In the rows, zero is written as 128.
Each named turn below is shown by a few rows before and after it. Which turns, in which order, take the first row of each later pair to the second? The first pair is answered.
Q741 (before => after):
[115 121 119 143  84 160 126 136 123 131 104 137  98 131 136 143 146 129
 127 128 203] => [ 95 127 141 141  85 143 106 122 105 127 132 146 111 187 103 156 136 123
 133 168 129]
[127 117 151 113 140 144 100 101  97 143 146 116 140 118 159 137  94  98
 121 110 104] => [132 118 147 111 149 137 107 102 106 142 146 114 142 112 164 128  93  94
 116 102 110]
[116 110 127 160 117 120 132 109 129 151 115 144 148 160  94 111 131 116
 139 173 107] => [134 104 114 153 132 102 153 116 153 151 105 140 158 138 108  83 136 107
 131 144 124]
Q484 (before => after):
[139 115 101 150 112 109 147 129 145 127  95 135 136 125 130 104 132 121
 122 119 151] => [162 134 115  97 145 118 124 129 144 127 125 110 141 104 152 117 124 124
 133 103 130]
[127 109  97 147 139 111 155 134 160 127 112 124 137 118 120  66 132 110
  99  88 169] => [147 143 114  90 165 148 114 138 141 127 143  94 129  84 152 103 121 128
 117  76 164]
[150 141 126  94 160 117 120 125 148 128 142 109 137  92 146 110 127 134
 121  95 113] => [119 141 121 141 104 162 117 130 120 131 115 126 102  93 139 141 134 153
 129 121 167]
Q680 (before => after):
[144 132 114 129 139 113 124 135 120 137 126 130 133 126 121 140 122 128
 135 138 119] => [139 131 114 137 133 115 123 136 116 137 120 133 128 127 115 141 124 131
 135 142 123]
[136 141 130 139 138 128 115 127 158 136 145 111  99 114 103 131 119 132
 137 145 129] => [136 135 128 147 132 124 120 125 161 134 136 117  96 115 101 123 122 130
 133 146 136]
[ 80 118 145 154  85 155 118 157  98 135 123 132 102 177 141 172 131 137
 116 162  99] => [116  95 121 138 136  82 168 159 166 130 110 123 146 155 153  95 136  99
  95 111  89]
[113 127 122 128 134 151 139 134  94 132 104 150 122  87 158 112 146 140
 134 137 181] => [128 132 125 106 161 135 140 134 107 131 113 141 135  78 167 101 144 131
 131 119 166]
Then:
Between the rows of a pair lie two turns.
[134 139 123 120 179  75 172 142 190 140 117 125 154 131 143  57 111  71
 164  88  84] => [131 144 103 141 145 134 173 161 177 145  82 125 116  78 176  79 124  94
 168  69 185] : Q741 Q484
[152 111 100 150  93  99 148 118 115 133 103 192 189 161 130 117 150 111
 123 110 121] => [137 124 111 153  72 135 120 115  87 138 113 196 171 169 125 153 147 130
 137 133 120] : Q680 Q680
[ 94 121 141 182 136 140 118 113 114 131 127 128 135 157 103 128 146 132
 139 135 149] => [125 122 134 147 181 120 128 117 142 130 128 108 150 120 133  98 146 123
 132  93 157] : Q484 Q741
[109 123 148 133 105 142 110 130 119 135 128 116 119 149 121 152 113 126
 123 137 108] => [121 126 153 116 123 131 109 130 129 134 138 108 130 145 125 147 107 121
 122 129  95] : Q484 Q484
[131 123 151 130 150 103 134  88 116 126 147 130 118 127 120 105 114 109
 125 122 102] => [115 113 149 163 122 116 140  88 107 128 129 142 108 135 114 110 118 115
 122 137 129] : Q484 Q484
[119 124 150 160 121 100 124 107 132 145 123 154 122 163 114 149 132 106
 117 177  65] => [126 130 153 145 132 102 114 108 129 146 133 147 127 159 121 156 130 109
 123 176  55] : Q680 Q680
[140 135 119 102 137 122 136 159 104 150 128 137 151 109  99 107 104 114
 136 120 174] => [130 125 117 118 129 110 145 153 106 148 127 148 157 133  82  98 102 107
 129 132 162] : Q741 Q484
[135 158 163 102 148 143  95 131 130 128 156 129 124 134 139 158 116 131
 150 127  91] => [112 143 148 151  98 167 111 137 121 134 121 150  99 131 135 161 126 142
 148 136 155] : Q741 Q484
[123 127 127 132 117 143 129 133 114 130 109 141 110 123 128 137 130 141
 122 132 147] => [130 136 134 112 134 145 116 132 109 130 120 132 112 114 135 144 127 144
 125 130 132] : Q680 Q680
[173 103 110 163 151 115 164 149 136 110 125 129 150  85 162 119 141 156
  85 117 181] => [148 125 133 163 125 171 118 149  86 112 144 127 122  99 157 179 133 182
 106 152 172] : Q484 Q741
[142 138  97 140 101 169 123 146 103 134  92 131  97  93 139 135 134 144
 126  98 188] => [144 112  90 150 132  82 163 133 145 124  94 141 141 140 107  73 127 109
 105 101 115] : Q741 Q680
[128 104 134 142 144  80 160 120 161 107 111 120 159 158 118  58 101  73
 108  98 108] => [ 80 125 157 174  79 155 109 119  87 114 118 136 112 190  96 136  96 111
 134 160 117] : Q680 Q484
[105 141 150 111 107 191  81 146  87 131 150 119  97 144 123 201 116 157
 167 164 117] => [137 118 141  84 173  82 133 135 158 121 162 114 163 165 108 117 113 107
 140 132  39] : Q484 Q680
[113 108 117 156 106 117 151 151 142 130 112 143 111 127 126 105 128 126
 119 111 189] => [112 141 148 115 114 159  93 148  98 129 154 126  97 132 133 158 114 153
 143 132 154] : Q484 Q680
[145 111 103 134 112 152 117 132 134 120 101 138  91 125 137 124 137 139
 130 151 132] => [152 105 105 122 133 118 128 129 152 117 111 135 115 135 130 102 135 124
 125 145  94] : Q741 Q680
[141 142 106 110 138 168 144 118 133 115 120 132 125  98 146 140 125 135
 133  95 152] => [147 146 115  95 152 161 136 115 129 114 134 128 133 101 145 142 121 133
 136  95 126] : Q484 Q680
[130 145 132 118 113 158 143 132 127 145 120 122 110  96 135 136 150 123
 140 129 172] => [123 143 149 108 133 114 137 115 133 140 151 126 136 148 102 124 135 105
 139 152  87] : Q741 Q741
[106 132 132 151 100 130 110 136 119 108 157 142 124 184 117 146 137 109
 144 169  94] => [139 154 140  93 139 147  87 138 120 112 178 108 128 135 156 158 134 115
 153 132 102] : Q680 Q484
[132 152 123 125 165 146 107 122 106 161 124 132  83 143 124 166 117 163
 155 138 143] => [128 122 101 162 161  97 154 119 141 156  96 149  99 167 104 115 120 139
 128 137 144] : Q484 Q741
[173 143 129  93 156 156 115 123 146 126 145 103 137  95 160 134 133 136
 135  91 142] => [176 130 120 105 155 138 137 125 162 125 132 109 145  92 154 114 136 126
 124  85 155] : Q484 Q680
[ 80 147 125 155 123 110 124 108 114 101 116 120 132 161 133 166 128 148
  88 170 153] => [111 143 109 131 152 103 140 118 143 104 105 105 140 114 165 141 136 140
  83 126 192] : Q680 Q741
[133 123 146 130 121 120 138 103 132 130 157 104 106  99 137 112 129 144
 163  94 126] => [121 112 141 164  96 115 147 101 131 130 142 123 103 118 118 107 131 144
 156 110 133] : Q741 Q484
[149 107 116 132 144 110 145 133 151 124 111 126 140  97 140  98 138 121
 118 105 165] => [155 115 117 123 147 122 136 134 147 126 116 119 136  88 150 107 138 126
 121 101 168] : Q741 Q680
[138 138 131 113 125 170 108 140 122 120 121 115  97  82 151 157 140 143
 140 104 188] => [103 109 123 179  84 141 136 132 127 118  94 151 100 137 107 140 145 130
 123 145 179] : Q484 Q741
[ 83 145  85 125 110 102 120 139  98  99 148 164  94 158 128 175 105 131
 138 125 103] => [100 157  88  95 130 113 108 140  98  97 160 149  94 134 148 183 103 135
 144 107 106] : Q741 Q484
[114 150 129 111 128 149 116 144 149 128 134 129 117 103 152 112 147 118
 141 109 157] => [ 91 152 140 127 109 157  99 139 129 127 140 141 112 137 130 134 143 122
 147 143 130] : Q680 Q741
[140 125 112 153 178  85 159 169 180 130 118 121 170  92 168  89 172 117
  90 130 151] => [124 165 160 107 184 132  81 157 118 129 181 104 162 123 155 162 152 146
 120 173  72] : Q680 Q741
[145 148 148 102 141 154 100 126 123 119 132 108 111 103 156 157 145 128
 157 126 158] => [108 119 141 167 102 125 129 117 125 116 111 143 114 163 109 145 147 117
 142 171 140] : Q741 Q484
[123 127 129 142 117 147 127 154 131 126 110 125 123 115 146 130 124 141
 122 102 171] => [128 114 127 143 133 104 150 148 153 123 114 130 148 137 128  99 119 124
 111 104 131] : Q741 Q680
[106 128 132 123 125 121 138 125 130 102 143 129 140 153 128 106 138 151
 160 147 136] => [105 133 135 117 121 130 130 125 122 103 145 124 135 150 131 115 137 157
 163 147 139] : Q484 Q484
[146 116 132  84 123 145 112 132 126 149 132 123 149 100 171 123 110 103
 127  97 147] => [111  90 122 148  81 130 133 124 126 149 104 157 144 143 134 116 114  94
 117 134 148] : Q741 Q484
[124 122 130 118 127 112 134 127 127 121 111 127 126  97 140 123 126 130
  95 120 158] => [116 114 132 131 124  91 138 120 132 118 114 136 134 124 124 115 125 124
  93 135 129] : Q741 Q484
[123 106 135 138 136 135 131 126 130  99 144 171 131 148  99 137 131 170
 127 186  92] => [125 115 139 125 139 152 118 128 122 100 152 163 127 139 107 151 130 175
 133 185  94] : Q484 Q484
[136 143 144  90 132 132  99 122 121 136 169 115 140 140 116 145 117 117
 145 149  61] => [119 117 129 135 111 100 135 119 138 135 143 141 148 168  93 113 124 102
 129 159  65] : Q484 Q484
[126 129  95 101 166 183 106 121  96 148 148 104  99 123 137 165  99 157
 150 146 146] => [150 106  72 100 202 118 153 121 151 141 135 104 132 118 138 101 103 122
 124 110 138] : Q680 Q484
[153 148 156 100 147 127  75 132 129 116 136 105 137 145 104 134 107 125
 139 145  80] => [157 139 147 106 152 100  95 131 148 116 128 108 149 148 100 108 108 110
 133 136  76] : Q680 Q484
[108 133 145 127 133 128 105 122 105 121 159 131 143 165 102 149 118 125
 138 159  62] => [122 128 140 113 156 103 120 124 128 120 159 124 159 157 109 124 119 111
 131 139  52] : Q680 Q680
[135 115 127 130 126 118 132 120 137 128 131 134 130 127 110 124 130 115
 129 136  86] => [127 115 126 144 102 137 127 122 126 132 121 139 113 129 111 137 133 122
 129 143 105] : Q484 Q484
[ 91 133 128 145 126 134 101 126 119 157 152 128 137 169 122 146 133 123
 125 126  97] => [120 126 104 139 145 128 130 137 148 160 129 119 141 120 151 114 142 112
 114  79 150] : Q741 Q741
[112 141 181 112  67 146  92 102  92 113 132  99 123 115 138 171 133 163
 128 137 137] => [106 112 152 161  48 113 142 108 124 112  91 119 125 115 130 125 145 147
 107 127 181] : Q680 Q741
[146 122 111 129 144  79 133 140 143 116 108 113 157 139 120  78 126 102
 141 112 123] => [109 126 122 161  95 119 107 137 103 119 108 131 130 170  92 121 126 124
 154 160 130] : Q680 Q484
[ 95 133 164 145 142 104 130 141 122 162 150 112 100 146 130 119 126 138
 133 176 110] => [110 144 171 120 159 112 119 145 120 161 156  98 101 125 146 124 125 141
 135 160 115] : Q680 Q484
[136 134 137 111 147 110 130 122 125 133 143 115 131 132 123 129 137 120
 127 132 106] => [135 137 129 117 131 137 130 129 118 136 130 115 114 110 137 141 139 132
 131 124 149] : Q741 Q741
[ 85 133 123 129 112 135 123 109 120 133 141 117 131 162 117 129 121 128
 119 152 112] => [ 86 128 119 133 118 121 134 109 128 127 137 123 137 164 115 115 123 121
 113 144 108] : Q484 Q680
[148 140 140 104 134 187 117 147  48 142 140 110 117 150 111 186 117 110
 159 155 143] => [181 136 136  63 188 148 132 146  84 135 153  92 147 130 129 149 116  91
 150 119 119] : Q680 Q680
[125 124 102 147 136  91 189 166 162 125 138 117 136 122 131  60 104  77
 125  92 164] => [ 75 150 133 173  76 167 130 157  86 129 154 131  94 164 103 142  96 114
 152 163 151] : Q741 Q741
[136 112 148 169 123 113 147 118 121 119 132 133 154 191 107  97 111 129
 128 190  72] => [163 105 115 176 120 150 171 138 137 125  85 121 130 109 163  87 130 138
 126 132 197] : Q741 Q741
[132 116 141 128 135  89 147 122 148 131 127 131 143 140 120 102 119 105
 127 117 123] => [106 124 150 145 102 126 119 121 114 133 126 140 124 158 108 140 116 120
 138 147 127] : Q680 Q484
[129 134 150 102 160 135 114 120 102 145 109 146 127 136 128 130 116 116
 153 141 110] => [134 119 137 115 158 112 141 118 124 142  94 152 136 136 124 104 121 103
 141 130 122] : Q484 Q680
[147 131 133 104 140 115 120 130 143 132 135 121 142 130 127 122 124 115
 126 112 122] => [134 131 126 126 111 148 118 135 125 134 118 128 120 122 132 142 129 130
 131 119 161] : Q741 Q680
[115 108 113 177  99 137 151 140 125 134  91 145 114 126 128 122 132 132
 118 131 175] => [127 131 123 140 113 170 122 145 114 135 106 130 104  96 151 147 128 146
 129 120 183] : Q680 Q484
[124 124 140  97 142 119 116 132 126 126 157 118 130 126 120 138 130 130
 129 131  99] => [113 111 130 134 126 103 139 132 136 124 138 137 132 148 105 120 136 119
 122 143 106] : Q484 Q484
